128 stands for zero in the data rows.
Every row has a hidden score from 0 to 40. What is each row's score? 20 is about the middle. The score is a weighted sum of the row's numbers plus the product of two more (or one squared), each taken from its middle value.
[111 167 113 140 114 119 157 111 111 169 138 113 114 112 156 154] -> 10
[111 172 149 111 114 111 171 157 192 128 110 200 119 148 161 149] -> 19
[111 124 113 116 114 111 156 156 154 110 133 132 127 119 155 113] -> 23
[111 111 113 111 114 111 137 164 144 115 110 135 114 143 111 113] -> 16
[150 115 113 111 114 115 134 148 118 123 117 127 114 129 111 113] -> 17
[133 156 133 111 116 131 111 111 157 119 110 142 118 122 122 132] -> 20
[169 111 113 111 114 111 124 125 128 132 128 111 114 128 111 122] -> 23
[186 120 113 111 139 111 111 136 127 110 110 173 114 155 131 113] -> 28
[132 111 113 111 114 111 180 199 147 111 110 167 114 152 111 113] -> 22
[208 111 113 111 149 111 111 166 128 110 110 184 114 165 111 113] -> 21
[145 130 113 111 114 111 111 155 166 110 110 145 114 149 111 113] -> 16
[111 111 113 114 114 111 150 162 171 123 121 144 114 150 135 113] -> 22
[111 136 161 146 114 157 137 111 111 148 125 111 139 112 156 165] -> 23
[116 112 113 132 114 112 144 111 118 153 129 111 114 114 111 129] -> 21
[111 177 176 178 116 169 149 111 111 154 138 111 208 112 173 219] -> 17
[111 181 205 217 145 155 167 111 111 187 110 111 202 112 178 255] -> 23
[144 118 140 111 114 111 138 130 111 110 125 126 114 116 157 134] -> 24
[169 118 113 111 114 113 111 127 156 110 135 114 114 135 111 113] -> 25
[111 155 148 208 114 149 176 111 111 179 176 111 188 112 155 190] -> 18
[166 111 113 111 114 111 112 124 117 110 138 113 114 141 116 113] -> 23
[111 133 113 147 114 136 160 111 111 167 146 111 133 112 128 152] -> 17
[152 111 138 111 144 111 111 128 169 110 110 150 117 165 111 113] -> 29
[125 111 113 117 114 134 111 119 111 131 122 111 114 121 111 113] -> 16
[168 111 113 111 114 125 111 111 111 115 154 111 114 114 120 113] -> 22
[125 162 113 157 114 111 155 111 111 159 162 111 127 112 179 159] -> 15
[111 111 113 111 114 111 123 182 153 110 110 128 114 159 111 113] -> 14
[111 142 141 150 125 129 111 111 117 135 123 111 140 115 118 140] -> 17
[111 149 113 136 114 115 166 111 111 174 139 111 114 112 159 129] -> 8
[154 111 130 111 211 111 111 181 187 110 110 111 154 217 111 113] -> 23
[154 111 113 111 116 111 141 129 112 110 146 111 114 126 114 113] -> 21
[111 143 113 111 114 111 135 171 179 110 110 152 116 151 133 130] -> 15
[124 125 119 111 162 111 111 136 130 110 110 161 114 168 111 113] -> 23
[111 111 146 124 158 165 113 131 127 110 119 111 176 128 111 113] -> 23
[185 111 113 111 114 111 113 130 123 110 135 116 114 126 111 113] -> 23
[111 154 123 116 120 135 111 111 111 126 138 111 123 112 135 121] -> 11
[111 111 113 111 114 114 124 121 111 132 115 111 114 112 111 113] -> 18
[111 186 159 182 120 145 150 111 111 168 148 111 182 112 178 174] -> 9
[111 132 155 111 121 111 143 165 175 110 110 184 124 157 111 113] -> 21
[111 185 113 155 114 114 154 111 111 171 171 111 114 112 189 136] -> 5
[111 135 144 130 114 152 141 111 111 150 127 111 127 112 147 145] -> 18
[111 113 138 120 122 120 111 111 123 110 129 111 134 115 111 113] -> 22
[111 154 113 111 114 111 119 132 139 118 115 129 114 124 153 113] -> 12
[164 120 136 111 137 111 111 116 162 110 110 142 114 157 111 122] -> 31
[180 111 113 111 114 111 111 151 145 110 128 132 114 134 111 113] -> 20
[195 111 131 111 183 111 111 157 157 110 110 208 114 201 111 113] -> 31
[181 111 113 111 114 126 129 136 127 110 116 124 114 114 111 113] -> 22
[111 155 175 148 142 154 111 111 111 128 110 111 165 112 111 167] -> 17
[111 174 115 134 118 137 115 111 117 123 139 111 137 112 155 161] -> 16
[141 111 113 111 138 111 111 139 111 110 110 152 114 154 111 113] -> 23
[181 111 113 111 114 111 111 150 151 110 126 128 114 152 111 113] -> 23
[111 111 181 111 184 111 111 150 142 110 110 198 138 164 111 113] -> 24
[137 111 113 111 114 139 115 111 111 129 134 111 114 112 111 113] -> 19
[111 116 113 111 114 111 160 169 147 144 110 141 114 140 120 117] -> 14
[123 111 113 115 115 122 111 111 123 110 158 111 122 112 119 113] -> 22
[136 111 114 111 167 111 111 152 136 110 110 165 114 177 111 113] -> 23
[136 111 138 111 114 125 111 111 111 110 128 111 114 112 134 113] -> 21
[130 111 156 111 197 111 111 123 138 110 110 178 114 150 111 113] -> 30
[111 111 128 116 123 167 111 111 111 110 127 111 136 123 111 113] -> 22
[111 134 195 194 173 168 111 111 111 120 145 111 191 112 111 145] -> 35
[111 123 165 155 125 168 111 111 111 133 141 111 161 112 112 118] -> 26
[145 111 113 111 114 111 146 186 187 110 121 158 114 160 136 113] -> 26
[111 185 113 134 114 129 121 111 120 143 132 111 132 112 163 133] -> 8
[116 113 146 111 123 111 130 170 182 110 110 191 123 164 111 113] -> 21
[171 111 113 111 114 111 159 200 172 110 110 174 114 160 128 113] -> 26
[111 111 160 117 142 160 141 135 139 110 119 113 171 123 115 113] -> 26
[138 111 113 111 114 111 111 131 144 110 131 118 114 152 111 113] -> 23
[111 145 125 132 115 117 120 111 125 138 150 111 130 116 139 142] -> 17
[111 111 113 111 114 111 166 169 144 130 110 147 114 139 111 113] -> 16
[111 146 113 129 114 125 148 111 111 161 135 111 114 112 148 113] -> 9
[111 113 136 133 136 173 111 111 111 112 147 111 138 114 111 113] -> 23
[146 117 148 111 190 115 111 121 135 110 110 181 114 161 111 113] -> 31
[111 160 156 170 114 148 148 111 111 157 153 111 157 112 168 168] -> 20
[111 111 113 136 114 148 111 111 111 130 148 111 127 116 111 113] -> 18
[111 183 150 115 122 116 111 111 142 125 110 140 128 112 124 138] -> 12
[111 143 152 175 114 168 182 111 111 175 144 111 168 112 137 180] -> 18
[145 161 113 133 114 111 144 111 111 142 153 111 114 112 172 153] -> 16
[111 111 139 140 151 141 111 111 111 118 110 111 114 112 111 129] -> 14
[111 143 113 133 114 124 141 111 111 157 135 111 114 112 127 117] -> 10
[178 111 113 111 145 111 111 179 127 110 110 188 114 187 111 113] -> 18
[111 147 113 120 114 111 111 111 145 110 146 118 114 115 143 113] -> 17
[145 149 140 149 114 111 154 120 150 159 110 111 121 112 131 218] -> 30
[141 111 113 111 116 111 146 176 160 110 117 130 121 137 134 113] -> 24
[111 197 166 145 121 130 113 111 115 145 110 117 151 113 145 184] -> 10
[111 147 113 173 114 113 139 111 111 137 169 111 138 112 152 135] -> 19
[146 111 113 111 114 111 123 193 187 110 110 160 114 161 128 113] -> 14
[111 117 181 111 144 137 111 144 164 110 110 145 159 150 111 113] -> 25
[111 166 176 141 147 177 111 111 116 116 110 111 170 112 111 124] -> 17
[133 111 113 111 114 111 155 202 173 110 110 163 114 177 111 113] -> 24
[111 166 139 111 125 111 111 111 154 117 110 143 127 135 111 146] -> 22
[111 134 180 111 124 119 111 128 111 110 110 132 130 112 155 124] -> 17
[171 111 113 111 177 111 111 135 133 110 110 141 114 169 111 113] -> 28
[111 150 113 126 114 111 171 154 136 153 110 156 115 123 205 162] -> 20
[130 125 113 113 114 111 128 120 111 145 127 117 114 116 126 127] -> 19
[126 111 113 115 114 118 112 118 111 136 118 111 114 121 111 113] -> 19
[111 174 179 150 141 146 111 111 113 133 110 111 162 112 125 138] -> 11
[135 111 113 141 164 111 111 111 121 110 155 111 140 116 111 113] -> 25
[127 111 113 111 189 111 111 111 111 110 110 113 114 163 111 113] -> 30
[130 164 125 111 119 119 111 128 173 110 110 163 121 127 132 133] -> 19
[119 123 117 137 114 116 111 111 111 157 128 111 114 112 111 120] -> 15
[169 111 113 111 114 111 111 148 151 110 119 132 114 138 111 113] -> 20
[125 111 113 111 119 111 111 132 164 110 144 112 114 167 111 113] -> 25
[112 118 113 111 114 145 111 124 132 110 125 119 114 139 111 113] -> 18
[124 111 149 111 170 185 111 111 121 110 110 111 141 127 111 113] -> 23
[120 155 152 113 143 168 111 111 128 110 110 124 148 126 111 138] -> 17
[111 114 113 116 114 111 177 155 127 156 110 137 114 146 122 123] -> 14
[111 123 134 127 114 128 114 111 111 125 139 111 129 112 168 153] -> 24
[111 114 113 136 114 148 125 111 111 148 135 111 114 112 111 113] -> 15
[119 111 113 114 114 121 130 120 114 138 117 111 114 112 111 121] -> 19
[157 111 113 111 151 111 111 126 111 110 110 153 114 144 111 113] -> 29
[130 111 113 111 174 134 111 111 111 110 110 116 114 129 111 113] -> 24
[111 111 151 133 194 111 111 111 127 110 110 119 114 137 113 125] -> 23
[111 111 179 135 255 202 111 111 111 110 110 111 182 119 111 113] -> 23
[131 111 113 111 114 111 136 166 153 110 110 140 114 169 111 113] -> 21
[111 111 128 154 114 156 194 111 111 152 140 111 164 112 129 133] -> 18
[111 180 146 181 128 177 111 111 111 162 163 111 168 112 159 144] -> 17
[111 118 169 201 124 184 142 111 111 165 153 111 184 112 111 169] -> 34
[180 111 113 111 114 111 141 214 180 110 110 180 114 189 111 113] -> 24
[111 118 123 201 136 181 123 111 111 145 193 111 180 112 146 139] -> 34
[111 159 113 162 126 119 111 111 121 122 158 111 134 112 136 135] -> 15
[111 128 164 111 146 124 111 111 138 110 110 132 132 137 111 113] -> 21
[119 111 113 111 114 111 186 164 136 139 110 155 114 117 138 113] -> 18
[111 134 113 111 114 111 140 143 127 142 110 146 114 125 130 113] -> 13
[142 115 113 111 114 111 132 122 135 115 144 112 114 112 136 113] -> 23
[155 111 113 119 180 129 111 111 129 110 138 111 134 119 111 113] -> 27
[111 181 178 126 121 111 111 111 168 138 110 127 132 115 120 181] -> 18
[157 111 135 111 126 111 111 131 111 110 111 125 114 132 113 113] -> 20
[138 111 113 111 139 111 111 135 111 110 110 153 114 143 111 113] -> 23
[126 111 113 134 114 137 112 111 111 133 143 111 126 112 117 113] -> 19
[113 113 113 111 114 111 189 160 126 130 110 147 114 143 166 121] -> 20
[121 111 113 111 122 160 111 111 130 110 125 111 122 132 111 113] -> 22
[191 111 113 111 114 111 149 211 182 110 110 183 114 177 115 113] -> 26
[171 111 121 111 114 111 111 161 111 110 110 145 114 112 144 113] -> 11
[185 111 113 123 153 138 111 111 125 110 144 111 120 137 111 113] -> 27
[126 111 113 111 114 132 148 111 111 134 130 111 114 112 111 113] -> 19
[141 111 113 112 114 111 111 111 111 122 146 111 114 112 141 114] -> 22
[118 111 186 111 134 111 111 138 112 110 110 119 120 133 111 116] -> 19
[171 128 113 111 138 111 111 157 156 110 110 187 114 157 153 129] -> 22
[111 121 137 161 114 163 160 111 111 168 141 111 146 112 128 167] -> 24
[111 179 158 111 130 111 119 111 142 124 110 150 125 149 132 134] -> 11
[111 181 158 140 138 146 111 111 121 127 110 111 146 112 124 158] -> 11
[133 111 147 111 186 113 111 131 151 110 110 190 114 166 111 113] -> 31
[123 124 113 147 126 111 111 111 120 117 132 111 127 112 111 143] -> 23
[198 111 113 111 114 132 111 121 126 110 134 111 114 135 111 113] -> 27
[118 164 113 146 114 128 119 111 121 119 171 111 130 112 163 120] -> 18
[111 111 113 118 114 129 127 111 111 149 144 111 114 112 111 113] -> 16
[111 179 238 177 137 185 164 111 111 156 129 111 224 112 187 239] -> 14
[111 165 146 124 127 142 111 111 137 118 110 118 132 112 126 145] -> 15
[163 111 133 111 136 111 111 118 173 110 110 149 114 154 111 113] -> 32
[119 188 150 111 114 111 138 111 148 131 110 161 123 114 161 159] -> 19
[169 111 113 111 114 111 123 127 139 123 131 121 114 139 114 113] -> 24
[154 125 113 120 114 120 121 111 125 130 140 111 114 112 136 116] -> 21
[120 111 125 111 114 117 127 151 111 110 110 145 114 127 111 113] -> 14
[111 153 152 132 139 134 111 111 117 123 110 111 138 121 115 151] -> 16
[169 111 113 111 135 111 111 153 111 110 110 166 114 163 144 113] -> 22
[223 111 113 111 158 111 111 170 127 110 110 179 114 185 111 113] -> 23
[111 142 137 160 114 153 143 111 111 176 143 111 153 112 141 180] -> 20
[131 111 142 111 128 111 111 162 115 110 110 158 114 164 111 113] -> 14
[111 197 152 114 122 111 111 111 150 131 110 154 134 140 166 172] -> 23
[160 111 113 111 114 111 119 128 132 112 130 118 114 114 127 113] -> 22
[163 129 113 111 114 111 111 127 166 110 151 114 114 153 133 113] -> 26
[111 137 113 134 114 112 142 111 111 164 133 111 114 112 136 133] -> 15
[167 111 125 111 134 111 111 126 153 110 118 112 114 154 111 113] -> 27
[151 111 113 111 114 111 111 117 111 123 117 111 114 149 111 113] -> 23
[111 128 113 154 114 111 192 118 112 139 144 111 143 112 170 154] -> 21
[122 111 137 111 122 126 121 117 111 110 123 111 114 112 121 113] -> 19
[111 122 113 135 118 142 111 111 111 110 169 111 129 112 129 113] -> 20
[160 111 113 111 143 111 111 147 119 110 110 162 114 159 124 113] -> 23
[111 152 139 151 124 124 111 111 111 136 138 111 136 112 120 130] -> 12
[111 140 114 163 128 139 111 111 111 110 178 111 151 112 132 113] -> 23
[111 152 113 132 114 111 171 152 149 176 110 133 116 115 153 141] -> 11
[124 115 113 137 114 111 133 111 111 138 151 111 114 112 139 120] -> 20
[111 111 177 126 180 170 111 111 113 110 110 111 167 112 111 116] -> 23
[111 111 119 189 159 166 111 111 111 135 138 111 166 112 111 125] -> 22
[111 111 120 127 149 214 111 111 111 110 154 111 174 112 111 113] -> 26
[111 137 191 224 128 191 153 111 111 187 157 111 211 112 111 189] -> 32
[111 120 218 172 114 197 145 111 111 154 111 111 200 112 141 211] -> 37
[159 111 113 111 114 111 133 203 177 110 110 161 114 171 111 113] -> 19
[111 161 113 136 114 111 199 148 126 162 131 138 126 116 201 151] -> 11
[118 115 113 111 114 140 146 116 111 146 124 111 114 112 111 116] -> 16
[112 145 113 138 115 111 119 111 151 132 143 111 114 120 146 151] -> 20
[111 130 129 201 130 148 124 111 111 150 177 111 162 112 121 156] -> 25
[115 119 117 111 143 114 111 114 111 110 110 148 114 135 111 113] -> 27
[119 111 113 111 114 152 111 111 111 127 135 111 114 112 111 113] -> 16
[111 131 113 111 114 111 116 111 112 127 142 113 114 112 127 114] -> 15
[111 111 180 111 149 164 111 111 111 110 110 111 121 128 111 113] -> 22
[114 111 143 177 148 151 119 111 111 125 152 111 170 112 111 145] -> 28
[111 111 192 160 196 225 111 111 111 110 110 111 213 112 111 139] -> 35
[111 115 155 111 130 132 111 114 111 110 110 122 116 117 120 113] -> 18
[111 111 154 130 144 189 111 111 111 110 142 111 149 112 111 113] -> 27
